In the data rows, the value 128 means zero.
Here are some numbered points:
[116 148 100  99 115 114 100 118 141 154 145 130 121 127 117 123 133 124
 129 103 153 110 135 137 107 115 132 138 100 131 120 165 124 123 132 140
 115 125 134 130 106 132 145 129 102 137 117 118 129 105 102 123 137 140
 135 125 137 127  98 106 118 116 134 116 135 112 128 105 132 119 142 149
 114 116 141 143 150 109 107 113 113 114 137 135 120 134 145 123  84 116
 142] 0
[ 96 150 105 137  68 141 131 126 200 150  77 137 103 160 111  69  98  63
 124 139 120 188 150 109 172  87 175 144 121  96 147 123 169 186 163 150
 157  91 187  91 117  78 135 116  69 142 131  72 111 130 121  65 124 127
 166 107 124  63 132  92 123 131 103 181 132  63 120 127  70  90 131 154
 125 113 143 110  40 133  32 133 134 152 150 139 134 176 115 135 189  48
 166] 1
[123 112 132 109 121 136 121 150 108 137 140 134 128 111 141 152 149  87
 115 118 125 113 105 115  95 115 121 138 127 137 120 118 127 114  98 126
 108 135 115 117 122 135 120 123 116 116 108 151 127 102 108 136 139 134
 118 132 105 148 134 131 132 120 119 128 120 136 140 107 126 143 148 123
 132 135 136 104 134 134 144 125 123 111 138 111  95 121 123 120 102 149
 114] 2
[123 136 140 158 122 131 150 136 126 136 127 196 136 128 128 143 106 125
 155 106 131 150 155 102 194 136 120 155 140 110 130  80 105 123 118 192
 168 141 125 110 115 105 117 153 112 149 129  93 111 133 103 140 141 145
 126 108 135 126 150 139 118 165 135 134  91 118 130 133 128 134  99 122
 155 148 121 124 135 119 120  95 127 112 149 169  99 124 101 119 154 111
 128] 3
[135 135 145 141 106 151 170 115 137 128 122 108 161 142 105  94 118 128
 158 156  91 152 181 119 139 154 147 158 146 139 119 145 114 131 148 135
 152 116 128 132 124 135 117 132 122 157 147 106  99 155 141 127  88  89
 106  97 144 128 168 127 132 136 136 143 145 154  94 138 102  91 109 131
 155 119 119 131 112  98 119 118 176 147 141  98 145 119 100 124 182 121
 136] 4
[137  56 137 149  71 117 138 208  97 101 115 136 161 125 125 131 144 161
 134  77 132 129  68 121 201 192  65 191 125  76 124 108 123 152 131 177
 135 191 113 108  75 136 106 139 114 120  95 139 106 173 140 139 182 120
  76 117 161 137 104 141 128 127 143 173 136  86 135 162  47 138 119 145
 136 159 154 136  83 126 107 170 102 129 142 242 118  83 191 132 187 130
 187] 5
[123  87 122 133 112 114 119 171 104 133 116 124 125 121 147 124 138 127
 109 114 139 108  83 139 137 131 105 134 119 131 127 119 123 137 111 120
 101 138 124 123  94 122 111 131 135 104 116 156 138 142 144 130 155 144
 108 128 114 119 110 130 126 131 126 161 134 113 160 133 112 139 147 134
 140 138 133 131 109 150 149 155  87 126 120 158 118 112 159 120 177 145
 149] 6
[121  82 132 132 101 118 124 171 109 124 113 127 129 127 142 118 134 144
  98 119 126 110  85 148 151 139 106 132 125 110 115 120 120 131 119 126
 112 143 123 128  89 113 114 128 139  98 113 159 131 163 152 142 159 147
 100 143 118 126  93 136 118 132 131 154 132 114 151 143 113 151 157 143
 146 140 142 138 117 149 144 150  91 120 115 165 134  88 169 127 177 142
 161] 7
[122 123 125  92 110 134 156 123 133 104 141 126 139 154 117 136 120  90
 121 151 120 149 138 108  95 101 127 143 124  99 124 153 125 115 132 116
 112 108 139 121 104 139 130 113 137 141 133 135 116 130 118  87 134 145
  93  84 118 103 147 133 152 135 101 137 121 152 133 126 165 117 159 130
 183 105 124  86 105 102 112 128 165 147 164  64 104  92  80 107 115 137
 120] 8
[ 90 123 121 119 125 134 123  95 134 128 136 129 114 131 155 124 116 136
 143 146 116 174 177 115  72 108 191  95 123 128 130 141 133 134 138 136
 128 122 145 121 112 117 149 106 110 145 150 135 124 119 113 128 132 135
 147 134 133 117 152 125 135 149 119 123 106 125 140 136 170 142 164 127
 120 127 108 120 133  97  93 106 155 150 143 106 107 150 125  87 125 122
 113] 9
[ 93 163 145 138 183 100 175 142 124  23 132 134 185 122 161 167 124 115
  71 147  93 176 124 174  68 157 111 109 121  98 109 135 137 137 104 136
 167 162 134 140 130 116  21 138 142 199  77 161 168 136 174 125 113 137
  99 112 128 140 117 130 100 188 137 135 165 160 109  74  98 139 136 124
 111  50 127 157 124 150 140 114 174 190 139  81 110  90  92 149  86 182
  61] 10
[128 137 135 148 133 132 143 124 132 121 128 181 134 132 125 145 121 126
 150 113 142 139 157 118 170 133 140 145 143 109 124  93 115 127 106 173
 157 131 140  99 121 112 118 151 114 141 130 107 122 122 112 135 135 146
 131 116 127 121 148 137 123 159 124 136 101 123 127 118 130 129 107 117
 138 141 128 109 136 116 118 101 130 114 155 158 107 132 111 119 131 121
 119] 11
[141  89 142 150  91 125 136 200 105  99 104 150 157 141 124 147 128 139
 134  74 121 134  76 133 193 184  72 176 123  73 123 112 118 137 130 152
 161 176 112 112  91 135  90 137 123 115  96 130 117 163 147 145 159 105
  94 123 154 138  87 148 103 132 144 163 138 106 140 143  67 124 125 136
 134 138 155 158  94 154 104 159 103 130 142 220 128  78 159 140 160 133
 168] 12
[144 140 119 130 117 135 137 134 126 131 128 135 139 135 123 117 109 120
 174 121 141 139 135 131 139 131 129 144  96 134 120 139 116 119 149 149
 117 126 124 116 151 122 149 118 117 120 131 118 107 127 124 106 127 114
 125 101 146 114 138 119 126 114 133 134 136 113 126 139 122 134 106 125
 127 134 128 119 146 102 101 159 134 121 114 137 123 126 133 115 137 112
 141] 13
[182 166 155 171 134 106 125 126 155 105  86 157 165 153  98 102 123 173
 175 130  93 120 140 162 142 170 164 173 132 131 118 156  76 170 112 165
 165 149 145 108 131 100 139 126 139 134 120 136  87 170 145 135 109  98
 157 131 146 123 135 102 112 122 150 140 122 141 108 116  62 177  66 140
  84 150  72 142 111  83  97 148 104 130 107 185 170  63 136 138 196 147
 187] 14
[108 136 124 107 120 122 130 128 140 137 134 141 116 123 112 150 120 125
 137 106 142 124 116 112 137 120 112 148 117 105 127 117 115 121 119 127
 132 138 132 122 126 127 132 134 135 132 131 129 127 129 103 114 146 148
 130 114 126 119 125 128 115 139 113 129 123 119 126 125 128 108 129 138
 152 128 128 121 125 105 123 124 132 100 153 146 111 128 118 119 102 129
 137] 15
[109 122 133 114 115 115 127 132 118 130 120 141 138 128 117 125 146 139
 135 123 131 139 160 124 139 148 126 131 143 126 122 108 110 128 121 152
 151 145 127 117 118 132 129 132 122 138 139 121 121 123 101 126 138 121
 121 136 127 133 139 136 124 145 129 133 118 129 127 139 118 135 130 116
 143 150 129 136 125 116 132 135 125 113 153 140 115 125 143 129 145 134
 146] 16
[107 141 120  95 122 111 130 119 141 141 145 150 119 125 118 145 136 111
 131 112 150 118 122 120 142 125 113 158 128  93 129 107 114 112 124 111
 123 117 119 110 125 121 129 137 128 133 130 126 122 120  89 103 151 156
 122  97 122  99 125 129 124 149 115 127 109 121 127 127 144 106 139 144
 157 127 129 129 129 113 129 136 131  97 150 133 101 114 132 117 114 119
 149] 17
[126 193 133 134 153 148 127  93 149 113 127 175 123 147 108  97  97 106
 130 147 125 113 170  99 170 111 156  98 150 114 126 109 139 174 137 145
 173  72 156 147 130  94  97 159 110 163 138  92 139 130 115 111 103 122
 163 111 128 126 138 111 151 164 130 103 136 134  76  99 148 133  99 142
 140 103 114 105 116 114 125 105 160  97 121 109 111 143  39 136  85 125
  93] 18
[179 180 144 133 168 135 121 134 131 140 147 122 136 121 131  85 107  95
  98 153  87  55 130 169 112 116 100 129 149 184  96 144 123 127 122  97
 108  61  97 169 156 100 113 114 145 113 130 166 125 165 172 158  97  99
 129 124 107 143 138 104 109 137 136 121 193 185 113 148  96 133  98 109
 127 112  96 105 189 120 200 111 136  83  66  63 137 117  68 114 121 142
  73] 19
[ 99 149 117 107 116 110 115 104 137 129 133 120 116 128 114 121 158 141
  90 145 154 110 137 140 130 135 119 129 115 132 115 161 142 126 130  96
 103 126 152 117 124 157 117 132 116 144 128 135 140 144 127 122  95 133
 123 153 133 118 143 109  97 117 133 127 195 144  93 127 103  99 134 150
 104 123 135 160 136 144 141 124 126 139 163 110 136 151 179 158 135 130
 150] 20
[108  75 107 166 141 172 148 119 106 161 114 123 100 108 190 150 109  96
 146 122 130 190 111 116 109 109 167  95 109 178 159 113 150 115 130 142
 108 118 123 133 140 121 118 119  94  93 120 111 136  93 141 144 108 148
 167 127  95 133 170 138 139 130 132 143  76 103 189  93 153 125 140 108
  98 145 130 100  99 165 103 121 109 198 102 130  88 184 123 100 122 105
  70] 21
[110 156 114 157  82 157 124 127 196 132  63 114 103 157 124  65  82  60
 132 142 121 182 156 124 183  86 178 142 113 100 134 133 163 186 180 147
 159  62 178  80 125  75 108 108  77 147 149  80 106 145 138  53 115 126
 171 134 122  51 134  86 124 151  96 176 158  79 104 131  68  76 139 148
 118  82 121 121  50  99  37 129 145 162 121 134 134 190  86 144 166  56
 124] 22
[149 109 128 111  95 128 149 125 150 137 139  71 128 144  91 109 142 146
 130 161 112  97 142 135 113 163 119 167 142 119 132 185 103 122 154 105
 109 126 118 122 121 164 114 134 127 132 128 146 102 195 162 145  95 103
 103 107 131 142 131 130 119  99 113 145 152 165 111 152  77  68 157 139
 157 113 142 161 109 116 126 135 104 145 149  88 158  93 129 136 157 104
 175] 23
[136 118 134 125 131 126 136  98 117 111 146 111 125 107 149 160 148 169
 137 149 132 139 150 137  89 147 139 129 103 121 122 170 119 117 122 128
 112 145 127 129 125 149 119 140 129 132 129 163 124 129 143 158 121 145
 121 128 130 155 150 146 125 122 123 107 138 157 137 121 128 126 142 129
 116 129 118 149 146 130 139 118 127 153 145 107 111 120 134 131 100 123
 130] 24
[120 111 117 159 118 124 137 128 147 124  92 113 131 127 135  88 147 119
 132 154 180 124 108 122 179 117 151 127 119 120 128 117 142 172 128 121
 115  99 160 133 113 164 142 133 124 109 109 122 126 143  86 119 148 129
 164 150 119 101 164 127 139 131  99 104 132 123 134 121 113 136 119 126
 109 145 134 126  97 141 107 162  84 148 114 153  91 152 144 118 145 136
 173] 25
[148 130 120 107 118 115 128 121 132 123 143 122 144 149 132 124 159 139
 125 129 118 109 127 129 123 154 125 143 129 104 126 125 138 109 127 127
 136 101 100 119 131 135 132 138 103 111 135 145 135 132 120 143 118 130
 113 110 123 133 111 144 128 114 145 131 126 141 135 127 148 129 146 137
 119 118 140 139 137 122 122 139 126 118 141 129 132 121 146 131 126 114
 136] 26
[116 110 130 157 136 131 145 154 117 114 103 132 152 134 149 114 123 119
 137 109 116 175 129 141 140 161 142 136 125 138 106 113 144 139 119 162
 158 149 109 125 130 122 106 124 107 123 111 109 139 126 140 120 131 124
 129 145 121 112 123 129 129 126 154 152 123 108 134 116 109 154 125 129
 117 127  96 144 107 135 128 146 135 141 117 153 133 130 139 122 154 145
 110] 27
[146  97 113 120  82 104 117 118 136 140 164 112 112 139 126 142 149 172
 136 106 132 105 113 109 111 121 153 147 118  83 141 118 109 104 141 121
  99 117 111 109  97 140 179 136 112 108 140 155 134 132 125 137 159 157
  97 101 120 102  98 144 155  94 126 106  69 120 162 134 183 154 163 159
 126 138 128 137 143  95 113 138  95 132 140 160 133 104 185  98 144 115
 181] 28
Which five points above are nearest to each new point by angle, seen from the average point of the numbered points? Their numbers follow each, smallest number first.
[ 98 116 138 127 149 126 169 181 140 126 116 114 126 123 139 177 130 102
 131 104 116 150  88 131 133 150 105 177 149 101 136 103 117 123 107 125
 145 169 114  94 146 129 105 134 147 134 115 121 146 123 123 134 127 128
 129 155 106 125 133 154 109 148 106 149 105 135 124 117  96 104 116 111
 134 124 131 124  96 130 116 133 133 129 141 153 107 122 146 134 130 123
  96] 2 10 12 15 27
[160  84 136 138  77 213 140 160  64 152 110 120 129 102 155 132 122  85
 182 112 124 140 110  74 143 156 124 153 113 150 107 117 137 127 131 174
 120 107 107 150 109 120  99 160  92 108  70 131  84 126 110 140 132  94
 146 116 124 220 147 139 150 142 120 132  91 115 148 100 102 119 123 109
 147 158 185 101 104 115 104 125 147 125 104 133  52 142 104 123 107 108
 101] 2 3 5 11 21
[103 171 151 125 208  81 138 122 186 135 112 109 136 116 113  71 117  78
 112 171 182 101 157 188 141 106 127 125 138 117 153 127  92 113 133 116
 181 135 138 130 166 161 135 138 195 163 139 130 118 137 110 103 139 129
 192 148 136  71 124 108  93 202  93 122 169 137 103 157 124 100 127  81
 150  99 125 126 140  88 145 168  96 103 118  83 125 105 119  87 106 120
 126] 15 17 18 19 25
[143 128 138 144 131 133 124 147 129 128 126 131 134 143 124 134 119 153
 146 127 115 128 119 142 116 151 127 139 125 129 119 130 106 128 136 155
 140 141 113 127 146 129 131 113 124 111 134 132 118 140 144 132 131 114
 132 143 139 119 106 142 111 133 143 127 136 126 135 150 131 145 116 124
 122 123 115 141 137 123 120 151 139 148 108 149 151 110 142 114 155 125
 141] 7 12 13 14 27
[159 130 112 135 108 117 118 138 106 125 122 135 133 164 112  85 127 141
 163  98  86 108 165 185 154 150 116 158 110 154  87 124 110 137 136 184
 149 123 124 136 114  91 142 130  76 107 142 104 109 164 150 132 109 114
 100  86 157 151  86 103  60 122 192 202 151 101 136 154  81 111 136 143
 121 150 115 165 146 114 123 160  94  96 118 157 164 107 116 111 161  99
 175] 5 12 13 14 23
[146  64 136 138 138 149  96 135  96 185 144 121  84 114 157 133 160 177
 126 122 138 100 135 131 112 131 148  95 154 175 159 125  93 120 130 152
 124 157 112 153 104 123 148 138 138 120 105 172 121 131 109 199 129 125
 195 193 118 176 158 118 123 142 127 119  65 141 168 146 151 134 148  80
 102 176 141 126 170 133 150  94  29 103  98 153 104 127 174 103 149 104
 134] 2 6 16 21 24
[143 141 142 118 120 170 104 117 119 147 148 127 119 105 147 114 100 119
 139 157 119 131 152 110 118 103 137 119 126 145 116 131 128 133 139 143
 112  94 122 143 116 104 137 134 120 137 126 143 104 126 131 154 129 114
 139 118 132 170 145 127 118 153 117 120 126 136 133 143 127 124 137  95
 150 119 154  89 160 109 137  90 152 115 102 107 118 149  72 100 109 103
  97] 2 9 18 19 21
[ 88 106 132 139 143 122 164 179 142 134 114 127 118 119 133 172 134  91
 120  91 118 153  82 131 142 153  90 179 139 119 136  98 114 126 115 118
 139 176 114 110 150 142 102 120 143 138 110 136 136 120 124 130 134 136
 156 159 120 127 135 154 109 142 108 163 115 121 124 124 102  90 115 118
 137 125 114 132  99 134 117 128 121 129 139 163  96 126 136 137 133 117
 111] 2 5 12 15 27
[123  80 123 134 130 155 140 138  91 144 126 100 161 103 158  87 140 125
 147 116 155 144 136 125 132 166  87 134 109 157 105 139 135 110 165 122
 120 115 105 151 137 177 122 132 131 125 114 140 120 135 116 129 132 105
 114 146 152 144 159 159 128 134 130 108 159  99 130 147 125 139 124  98
 151 141 162 141 143 143 132 144 147 149 133 122 116 160 176 126 136 126
 117] 13 16 20 21 24
[109 166 122 125 149  69 108 152 127  86  99 127 132 157 106 125 130 140
 117 112 120 121  97 173 125 149 114 120 118 107 117 141 125 159 104 121
 110 155 141 144 156 108 122 122 143 116 131 129 139 148 149  80 132 128
 109 137 130 110  79 113 108 113 153 164 160 122 111 118 103 160 121 162
 114 118  72 165  93 133 129 183 119 133 117 152 152 104 137 162 142 182
 175] 6 7 12 14 27
[101 122 113 135 118 129 121 163 121 131 124 125 104 116 134 135 108 100
 103  92 142 145  95 154 142 126  87 138 109 132 127 113 140 108 145 131
 120 149 114 118 122 114 119 123 140 132 127 116 134 134 146 111 158 135
 114 130 140 117 104 125 101 145 131 151 154  91 135 147 105  96 124 126
 140 117 150 140 136 155 122 131 125 124 131 156 126 133 148 128 138 103
 107] 5 6 7 12 15
[109  98 128 127 122 142 146 123 117 111 131  80 155 134 145  98 161 130
 109 136 106 192 182 124  95 151 178 107 164 148 135 131 178 161 150 130
 166 109 113 161 101 166 100 136 106 156 134 122 158 109 137 139 119 104
 130 191 124 128 121 145 162 112 137 106 126 146 114 103 130 137 157 108
 112 103 149 147 102 134 116 120 181 196 137  91 143 170 151 142 128 127
  99] 9 10 21 24 27
[ 96 104 130 115 125 102 132 101 141 130 140 145  96 127 116 172 147 169
 143 128 116 146 120  99  82 105 161 134 129 108 161 117  87 105  91 119
 128 182 145  81 147 154 203  78 128 106 148 131 114 108  56 153 173 142
 162 138 127 135 171 136 111 102  95 118  87 136 163 137 148 134 147 120
 116 186  93 107 131 112  95 154  85 115 156 149 111  89 125  94 118 158
 186] 2 9 15 16 28
[156 138 138 119 100 176 110 110 120 151 134 139 113 111 130 110 113 122
 139 156 103 127 171 101 143 117 136 139 141 131 113 120 138 125 153 143
 133  84 126 134 121 108 134 139 116 148 138 136 110 133 125 153 121 100
 138 109 150 176 156 129 127 142 113 116 123 137 122 146 128 104 134  99
 150 127 152  95 139 107 125  87 151 103 131  96 113 146  79 118 119 102
  98] 4 8 9 18 19
[158 153 133 138  52 167 110 171 101 158 107 116 120  97 120 160 140 163
 203 106 176  73  32  60 167 153  84 175  96 149 105 126 120 169 106 118
  71 143 128 142 149 120 100 137 130  92  81 130  99 126 120 115 117  83
 109 176 113 203 145 126 146  80 135 126 150 114  87 104  13 137  49 167
  94 178 169 125 111 167 157 178 141  79 111 208 123 154 193 195 156 162
 156] 5 6 7 12 25
[102 145 122 126 119 130  85 113 130  98 127 161  80 109 121 152 144 153
  58 174 186 103 129 108 135  89 131  85 129 100 131 139 158 147 122 118
  94 114 177 114  95 107 101 138 142 122 122 156 134 126 135 146 133 171
 142 160 110 141 136 116 143 144  91  93 161 128 120 134 132 124 143 132
 114 126 154 117 125 162 133 109 115 115 143 105  81 136 122 144 106 126
 134] 2 18 20 24 25
[128 122 136 124 164  93 162 132 134  84 164 145 165 143 125 213 160 126
 103 120  99 153 169 154  97 165 141 175 147  97 140 107 134 104  90 164
 186 166 118 107 115 147  95 151  98 163 123 109 155 111 136 179 122 140
 104 100 107 141 111 140 107 127 149 154 100 173 145 108 129  93 140 127
 132 107 100 157 124 121 112 101 111 154 186 104 117  91 100 128  81 120
 112] 2 10 11 24 26
[123 137 119 146 124 131 141 137 138 123 120 133 133 132 135 136 119 140
 160 120 116 159 126 116 141 150 138 143 111 127 125 111 124 140 119 151
 145 147 128 114 145 131 133 126 106 121 136 123 114 121 116 128 140 113
 129 131 140 132 134 133 118 124 131 130 113 110 122 133 105 144 107 123
 101 146 115 129 126 132 104 154 141 129 125 169 125 136 139 128 141 132
 130] 3 13 14 16 27
[129 141 137 146 152 120 123 125 146 125 125 152 138 132 125 116 135 134
 131 139 136  91 105 124 128 123 130 115 129 122 134 118 106 130 102 113
  97 127 141 126 150 134 158 112 143  92 123 144 111 134 104 135 148 128
 128 132 112 106 151 130 141 126 124 113 125 147 132 136 146 184 119 124
 118 160  85  95 130 126 146 168 107 108 112 139 139 101 140 109 143 175
 156] 2 6 19 25 28
[112 127 131 115 176 104 113 108 111 161 125 119 105 138 109  87 120 138
 129 134 115  82 158 197 124 114 127  95 136 158 143 147  73 107 126  91
 144 149 124 151 165 125 183  93 173 121 147 135 138 152 105 134 111 119
 165 131 155 128 132  93  82 135 131 136 160 144 113 162 142 112 129 107
 119 147  90 135 165 113 172 128  93  92 112 106 166  97 108  99 147 140
 155] 14 16 19 20 23
[168 159 156 153 157 133 133 112 131 120 137 143 139 129 109 143 106 149
 126 104 107  99 126 127 167 128 112 142 154 124 132 134 131 154 115 123
 154 149 129 165 127 114  95 157 137 149  98 123 138 136 135 147  99 118
 148 125 147 168 125 107 137 125 138 108 123 138 104  87 116 122  82 140
 133 108 126 117 137 122 148  76 135 107 114 132 133 109  77 149  85 150
 107] 3 10 11 18 19
[ 87 123 114 120 129 130 142 140 145 151  99 113 140 148 126  60  93  54
 123 112 120 173 142 139 125 119 160 106 123 113 139 142 135 143 157 125
 158 105 124 152 132 116 133 110 114 142 144 101 149 127 101  71 163 120
 160 118 141  74  80 102 142 157 117 139 138  68 111 114 144 125 169 129
 140  91 130 126  89  98  85 135 148 149 105 114 128 145 126  97 105 106
 107] 1 8 9 18 22
[131 159 159 141 150 114 120 108 124 108 108 146 136 118 117 129 142 149
 126 140 143 102 128 108 144 126 135 106 157 131 128 147 121 165 111 122
 132 148 155 146 147 130 121 132 171 128 119 132 130 142 113 113 122 126
 155 164 136 141 145 119 139 124 113 111 132 148  81 110 131 158  92 125
 103 127 117 124 119 123 156 124 147 110 126 127 135 118 137 163 114 166
 145] 14 18 19 20 24
[142 148 140 145 136 186 133 138 131 120 136 145 100 128 128 144 127 133
 172 152 143 146 103  79 145 125 116 101 147 113 147  94 127 136 125 131
 113 115 138 117 160 113 145 115 124 101 127 126 114 135 109 136 141  91
 145 116 128 158 159 149 144 142 105 108 117 149 109 143 141 131 122  98
 127 128 120  72 116 143 104 164 149 116  96 131  94 138  91 119 102 125
 129] 2 11 13 18 21
[ 98 148 109 107 129 112 132 179 146 137  91 113 143 121 125  79 116  62
 138 123 190 137 131 173 179 150 101 143  92 127 101 111 128 119 156 151
 154 116 123 112 149 127 111 123 137 144 133 105 124 142 121  55 141 118
 116 129 141  55  99 109  71 162 134 157 187  69  99 162  81  95 116 108
 155 113 162 154 121 122 126 193 127 113 138 125 130 157 183 126 155  89
 132] 1 12 13 20 22
[124 157 151 140 185 100 142 119 171 124 109 115 145 139 103  82 122 100
 114 162 162 104 152 174 140 120 135 117 140 127 138 137 107 122 140 123
 164 120 142 132 166 150 135 120 167 152 130 120 121 140 117 106 136 126
 167 147 124  84 131 114 106 160  85 119 155 132 108 155 120 110 128  86
 136 115 122 141 133 114 145 162  99 105 113  98 132 108 126 113 116 114
 141] 18 19 20 23 25
[162 154 145 116 109 102 103 104 117  77 144 146 144 139 122 152 128 149
 103 139  89 143 191 148 102 137 148 138 155 118 116 140 126 136 134 171
 155 142 150 118  99 113 126 147 140 183 143 135 131 121 170 147 121 132
 102 105 146 145  96 124 123 130 146 129 107 149 137 134 128 144 134 141
 137 105 129 146 154 106 118  77 143 143 152  91 153  90  84 152 121 129
 127] 4 9 10 18 24
[124 129 150 131 153 109 167  57 129 118 157  73 131  93 167 199 155 184
 149 167 160 142 156 147  40 151 131 124  82 113 109 193 121  99 127 123
  80 171 124 160 127 198 102 152 159 148 112 196 142 126 152 166  98 157
 141 132 134 183 155 151 118 103 108 107 118 168 130 121 150 103 162 113
 105 104  96 179 174 118 160 125 117 169 150  85  98 111 109 129  54 135
 126] 2 9 10 20 24
[ 80 124 106  87  89 138 127 123 114 161 152 139 103 134 115 151 100  87
  99 102 107 138 123 110 115  95 105 143 125 137 125 112 127  94 124  90
 100 119 139 108 133 105 111 112 109 140 147 107 152 113 136  85 123 161
  88  88 117 110 141 122 133 141 136 156 122 104 128 119 132  75 136 144
 182 125 128 105 118 129 151  75 166 125 175  88 114 148  88 137 138 132
  90] 2 8 15 17 21
[128 131 151 133 131 171 140 127 128 113 141 147 112 114 141 155 126 145
 158 149 133 136 108  84 136 140 128 105 136 107 144 114 122 120 131 135
 112 115 115 123 143 126 131 122 112 114 138 146 109 131 116 143 128 114
 129 116 123 152 147 143 144 148 116 105 107 143 123 147 149 142 126 116
 126 134 130  95 129 139 125 156 150 123 108 124 102 137  95 124 104 130
 130] 2 9 18 21 24
[125 119 131 141 145 131 136 143 101 119 129 130 127 134 121 177 175 126
 132  85 119 127  96 121 122 135 106 117 140 150 127 117 148 128  90 117
 122 164 136 158 160 179 115 127 105 107  92 100 144  83 115 155  99 107
 136 164 127 159 143 128 144  74 150 137 115 144 143  83 137 140 106 121
  79 149 135 144 113 185 137 120 117 135 148 138 149 155 165 181  97 151
 128] 2 20 21 24 27
[168 165 152 147 165 136 114 131 134 115 129 164 140 149  98 152 116 132
 122  94 124  69 100 141 191 129 108 150 160 120 126 133 129 154 106 134
 160 150 132 159 113 126  91 186 147 168  74 122 138 130 145 170  87 125
 155 115 123 161 121 112 118 118 137 115 126 137 116  69 113 125  60 147
 125 119 122 133 129 146 158  60 119  89 114 145 152 110  67 167  75 140
  81] 3 10 11 18 19
[151 155 128 127 130 108 106  88 151 131 123 117 122 130 111  91 123 140
 118 160 141  77 135 141 134  97 134 117 115 122 133 164 116 135 137 113
 106 107 150 139 145 127 170 122 153 116 128 140 114 146 123 125 128 122
 140 114 139 120 136 110 112 113 110 115 156 146 111 145 135 127 129 128
 119 129 116 116 144 111 132 160 104 100 107 121 155 103 112 127 123 123
 173] 0 13 19 20 23
[ 91 137 116 128 127 130 135 128 146 153 105 107 130 151 137  63 109  76
 136 131 122 146 142 123 138 119 166  95 146 128 137 125 138 147 158 126
 160  98 114 150 129 119 154 125 108 144 144 110 133 136  91  86 145 112
 153 128 146  86  96 116 152 155 105 131 121  90  97 130 147 129 159 127
 153  90 140 124  97  88  82 135 141 141 109 123 130 141 129  90 127 102
 120] 1 8 9 18 22
[140 138 131 120 189 109 142 131 115 117 145 127 135 138 120 126 134 108
 101 133 107  83 115 168 124 135 102 110 143 138 139 120 137 104 120  96
 136 107 106 142 161 122 105 135 145 110 136 134 155 140 150 141  98 121
 127 110 114 131 113 140 106 130 140 135 159 165 132 132 146 112 147 117
 122 110 110 133 131 163 173 141 118 123 113  89 144 111 100 130 104 134
 103] 2 10 19 24 26
[136 126 148 166 147 104 141 101 156 118 112 180 141 159 111 124 128 193
 170 114 105 167 161 122 192 157 164 156 122  74 146  79 131 144 136 175
 198 143 157 105 150 119 170 139  81 126 163  95 111 141 100 138 137 141
 131 129 155  96 160 151 104 131 159 142  97 105 131 154 140 159 108 141
  89 155  78 154 101 109  77 164 111 133 151 213 165 119 154 121 174 119
 184] 3 11 14 16 27
[135  84 122 169  92 134 145 122 149 135 102 111 125 138 119  80 118 141
 128 137  81 137 128 136 169 118 146 123 141 133 145 122 127 166 133 116
 122 125 145 135 106 126 137 121 105 117 142 112 127 151 186 127  96 135
 119 122 142  93 145 116 126 119 141 168 121 120 137 135 104 112 122 122
 135 153 114 124  85 149 129 122  79 157 114 136 186 111 107 119 208 122
 169] 1 4 14 22 23
[163 153 136 128 150 124  93  68 144 142 118 126 124 135 100  88 126 147
 129 165 117  99 153 143 122  92 142 104 119 122 159 160 122 130 136  98
 120  86 155 139 159 141 178 116 143 114 141 144 102 129 133 125 107 128
 163 103 133 125 139  99 114 110 114 123 139 156 126 144 151 117 123 113
  98 119 109 119 135 107 138 141  96 116 106  95 162 135  78 115 107 119
 165] 0 9 13 18 19
[174 123 125 115 116 148  58  96  58 143 132 117 112 139 138  48  94 109
  90 143  79 160 226 159 108 112 157  69 146 194 123 181 136 149 169 146
 167  87 142 181  98  99 146 130 137 158 137 115 132 125 182 142  76  99
 175 132 167 166 114 105 124 135 152 125 127 123 146 143 142 124 125  92
 130 117 177 141 168 115 146  70 135 138  90  89 155 153  84 141 138  89
  85] 4 9 18 19 21
[171 113 125 136 112 156  80 114  82 139 108 118 120 147 137  57  94 135
 123 127  74 147 173 169 134 116 148  99 151 189 116 152 146 140 165 162
 165  87 105 173 119  91 138 121 124 142 148 119 133 121 177 136  90 101
 163 133 150 159 105 111  99 120 159 149 108 116 145 157 138 125 124 100
 110 106 144 153 137 122 122  85 144 143  80 110 169 155  81 127 161  90
  95] 4 9 18 19 21
[144 132 130 136 117 125 104 109 149 122 115 158 114 140 104 107 140 156
 121 150 157 100 147 105 177 121 156 119 146 117 140 101 141 151 117 136
 126  98 159 110 123 118 148 124  92 118 131 113 113 139 106 156 135 127
 118 135 120 121 138 126 147 121 129 113 125 120 113 141 113 151 133 129
 124 169 128 120 114 145 125 152  86 111 137 143 136 134 148 137 165 123
 178] 1 14 16 25 28
[165 124 134 143 139 112 141 165 115 111 117 136 140 123 132 126 140 129
 124 120 140  95 116 171 158 160  91 153 130 116 104 113 130 111 135 164
 151 121  97 110 125 109  88 159 139 118 107 147 126 151 164 140 121 138
 115 115 120 134  94 146 121 142 137 143 135 123 144 140 100 129 125 116
 138 124 144 147 139 132 145 151 111 129 124 145 114  97 141 140 131 113
 133] 5 6 7 12 26
[151 139 126 139 128 142 139 132 131 119 117 136 140 121 123 132 110 130
 175 115 134 139 126 132 125 137 138 155 106 121 102 123 121 125 137 170
 125 139 122 108 148 117 140 128 117 116 117 113 100 127 144 119 127 124
 136 108 131 123 127 120 107 120 140 129 124 109 129 141 102 144  92 138
 131 129 134 124 142 115  97 150 156 127 104 138 118 123 125 115 130 112
 128] 3 11 13 14 27
[134 155 142 116 226  99 139 116 113  99 150 112 141 154 110 116 132  87
  67 151  88  75 117 206 112 132  90  87 155 130 144 129 149  87 115  62
 151 103  90 173 178 136  86 143 139 114 133 136 184 139 157 146  72 115
 124  85 114 119  98 142  93 136 151 165 176 186 118 119 170 105 155 107
 132  73 103 127 148 178 203 135 114 127 103  48 174 113  75 123  68 138
  75] 10 18 19 20 26
[174 136 120 132 141 111 128 107 150 127 128 108 111 149  97 113 142 152
 120 148 133  83 123 126 150 123 143 122 153 128 159 129 144 127 133 104
 126  93 129 115 149 142 144 141 113 113 132 114 121 134 141 170  97 113
 140 127 105 127 125 128 125  82 121 128 126 159 119 132 122 103 124 134
  90 137 136 144 118 143 124 141  80 123 130 133 162 134 133 140 122  84
 159] 19 20 23 25 26
[137 109 118 136 147 110 127 135 117 129 137 133 133 145 127 111 149 141
 129 120 151 110 132 178 113 150 116 127 110 156 115 145 111 105 115 151
 117 140 128 115 137 154 131 122 136 108 134 134 124 148 137 142 105 142
 118 125 105 105 135 135  99 126 152 146 138 124 154 135 135 130 144 109
 136 145 120 145 149 133 148 150  91 150 123 119 121 113 154 108 151 116
 142] 6 7 20 24 26
